Rotation paths and how fast each direction turns (deg/step)
Each turn is a multiple of 5 degrees from 10 to 175, or 0.
Each row of a path follows its step; steps can be skipped.
Path 1:
step 0: [ 20 -17  26 -17 -41   9   4  -4  30 -13  29  -3  33  31   3   9 -35   5
   1   3  22  10  11 -14  15 -21   4  14 -11 -20  -6  10  -1   5  27  -9
 -15  -7  -6  14   1  16  21  22  26]
step 1: [ 33   6   0   7  28 -11   3  16  22 -14  15   1   0  34 -13 -17 -16 -25
 -20  23 -27   7  12   4   0 -26  22  35   1   5  31 -22  24 -13   5  12
  19  -9  -6  -7  21   6 -24  13 -13]
step 2: [ -8  -9   5  -8   9   2  -1  15  12 -30 -25  25   0  -8  13 -13  24  -4
  -2  31  -2 -51   4 -16  12  22  17  14  21  21  -3  29  17   5  31   6
   4   0 -20 -24   6  25  20  14  -8]
step 3: [ 25  -4  15 -15   2  30  14  -3  14 -10   5  23 -18   9  -4  17   1  -2
  14  19  16  25  -2 -44 -17  -4  -5  28 -16 -24 -27  36  11  34  26   5
 -20  -5  10   4   2 -11  -9   5  23]
step 4: [  4  -7 -28  25  21 -19   6 -21  35   8  16   2  11  37   6   9 -23  -2
 -23   5 -28   6  27 -10 -21   1  10  27  -5  -7  -3 -20  -6   8  19  30
 -14  -4  -1  17 -22  34   1  19  -2]
step 5: [ 10  16  10   6  -8 -19  19   7 -18  -4  -6  14 -17  11  -1 -28  -8  -1
 -10  26  23 -10  -3 -26  22   6  20  32  40  14   0  -6   4 -28  26  -6
  33   9   5  18  -6  28  27  27   1]
step 6: [  7   3  40  17  19   3  15   5  16 -28  28   8  21 -16  12   2   4  15
  11  30  -6 -11   6 -31  -9   3 -14  12  16  -8 -18   4  20  16  34 -13
   5  11 -18  20  36 -26 -20  -8  15]
step 7: [ 10 -26 -16  -3  22   5 -32 -19  30  -9   1   0 -15  35   7  24 -22  -9
   4  17   8 -12  25 -24 -14 -29 -13  -1 -11 -13   6   0  -9 -19  35  10
 -25  15  -6  -5  28  16  25   0  -6]
step 8: [ 15  27 -17   5 -19  13  12  -9 -11 -28 -10 -26  -3   0  13  -8  -8   6
 -17  25  -4  24  -4 -12  -7 -11  38  18  -8  -5   5  -2  29 -20  42   1
   7 -12   5 -18  -7  39   0  36   0]
Directions:
[  4  -1  -2  -8  -4  -6  -6   3  -1  -3  -2   5  -4  -2  -1   7   4   8
   6   0   1  -3   4   4   4   3   0   2 -10   0  -4  -4  -9   1   8  -7
  14   1   0  -1  -3  12   1  -3  -5]
135
[ -3   2   4  -1   2   0  -1   1   0   5   2   7  -4 -10   0  -4  -1  -4
  -5   1  -1  -2 -12   2   9   9  -5   0   6   3   2  -3  -7   5  10   1
   0   4  -1  -7   8  -2  -9   9  -3]
100
[  9   3   1  -4   1  -1  -2   2  -6   6  -5   5 -14   5 -10   2  -3  -6
   3   2   9   8  -4  -7   2  -6  -2   5   0  -2   1   1   1  -7  -5  -1
   5   0   9  -1   6  -6   1  -1  -1]
160
[ -3 -11  -5   4   4 -12  -5   6   8  -1   6  -3  -3  -3  -3  -2   5  -7
  -2  -1   4   5   4   5  -5  -5   0   6  -1 -10   7   0  -4   5   2   1
   2   6  -1   2   1  -3  -9  -6   9]
125
[  6   0  -7  -7  -1   6  -9   7   2 -10  -6  -6  -4  -3  -1   0   5  -2
  -1   7   1  -4  -1  -3  -1  -2   7  -4  -6   1   5   2   3   0  -2  -3
 -13  -6  -5  -9   6   3 -10   0  -4]
60
[  5   2  -4 -14  -5  -2   0  -5  -4   2   4  -5   7  -8  -8  -4  -6  -6
  -8  -1 -11  -4  -5  -4  -2   1   4   7  -2  -3   3  -4  -2  -8  -2   5
   3   2   0   6  -2   6   1  -1   5]
95
[  3  -2  -4   6  -1   5  -4   1   6  -3 -11  -1  -5   0  -4   7   0  -6
   1 -10  -1  -7   3   2  -1   0  -4  -3  14  -5  -1  -3   1  -5  -2  13
   5   5  -5   2   0   7   0   3  -6]
130
Path 2:
step 0: [  7  -3 -23 -14   0 -20 -24  -5  30 -12 -27   7  12 -10 -18  24   0 -25
  22  12   9  -2  23 -28  30  10 -11  18 -18   5  15  30 -11 -12   0   8
  -1 -14 -20 -13   7  -7   8 -26 -20]
step 1: [ -6 -11   4  21  19  13 -14  23  25 -10  21 -15   6 -13  12  28 -34  21
   4  11   4   5 -15  -5  -5  13 -34  22  -3   2   7  -3   9 -13   5 -35
   2  32  -3 -37  -1 -18 -11   2  -1]
step 2: [  8  21 -14 -28  27 -17  -4   1  -3  11  -9   3  33   2 -23   0  10  23
 -12 -32   7  34 -19 -13 -15 -13  -7   1 -32 -19 -12  23  15   4 -30 -12
 -14   9   0 -17  -2  -8   8 -18   1]
step 3: [-11  -5 -14  19 -13 -23   0 -20  -8  18  -3  13  24 -35 -25  40   8  -8
 -14   5 -10  -5  14 -14  16   0 -16  28   1   7  24   7 -14   6  -7   4
   5  36 -29  -1   8   8  14  -6 -18]
step 4: [ 22   7 -15 -14  22  16 -16  -4  15 -27  11  -7   7   8 -11  27  -7   2
  -5  13  -5   9 -27 -11   3  31 -22  23   2 -26  31   9  14  11  21  12
  -5  17   9  -9 -36  -6 -29   0  -3]
step 5: [  0 -23 -34 -19  -5   8  19  11   4   2 -17 -16  26 -22  -9  17   6  18
 -12  -7  36  14   5  -3  -1   2  -1  12 -14 -17 -13  25  -5  -5  15 -13
 -14 -10   6 -37  19 -11  12 -39   8]
step 6: [ 13 -16 -22  -6  16 -35 -15   5  21  11   6  -9 -19 -17  11  32 -11  -3
  -1   3 -21  14   1 -22  18 -14 -21  23  -7   1  -3   7   7  -8 -20  -7
 -16   8 -51 -16  -1   4  15  17 -21]
step 7: [  5  21   0  16  23 -13  -5  22  10  13   4  23  21  -9   1  13  18  14
 -11  16  14   1  -5 -24  -6  14 -36   9 -45  -2  15   6  10   3  11  -5
 -12  36  25 -10 -13 -10 -28   3  13]
step 8: [ 21 -14  -6  -9  12  11   0 -26   1 -20 -13  -7  39 -12 -10  -2  10  -1
   6  -7  10  10 -23 -21   9 -19  -7  13  -3   1   0  22 -18  34 -10  -3
   4  29 -14 -24  -1  -1  22 -47 -10]
Directions:
[ -1  -8   7   8  -3   7   3  -7  -2  -3   7  -4  -8   1   9   3  -7  -6
  -5 -11  -3  -1   0  -4   1  -3  -6   7  -1  -5   6  -5   7   1  -6   0
  -6   1  -1   0   0  -1  -3   0 -10]
140
[  4   9   2 -10  -1  -7  -4  -2   8   3   4   0   5  16   9   1   1   1
  -1   1   1   1  -2  -2   4   8  -1  -1   0  -9   0   1   2   2  -4   4
  -4  -6   2   8   2  -5   6  -1  -7]
160
[ -3  -4   0  -8  -9  -4   9  -2   1  -2  -9   1   1   1   2   4 -11  -7
   4  12   2   6   3   1   2  -8  -4   7   3   5  -2  -5  -6   4  -6  -2
   5   5  -1   3   1   1   6  -2  -6]
135
[ -5   0  -3   1  -9   2  -4   5   2  -3  -2   0 -10  -2  -5   3  11  -3
  -1  -2   1   2   1  -2   6   2   1  -4   1   4   2  14  -1  -2  -4  -5
   0   2  -7   9   3   3   6   9 -11]
120
[ 4 -2 -7 -1 -2  7  4  4  3  8 -2 -5  2  7 -1  8 -6 -6  6 -3  9 -6  1  7
  3 -6  4  2  7 -2  3  9 -1 -6  8  6 -4 -6 -4 -1 -4  2 -9  1 -2]
70
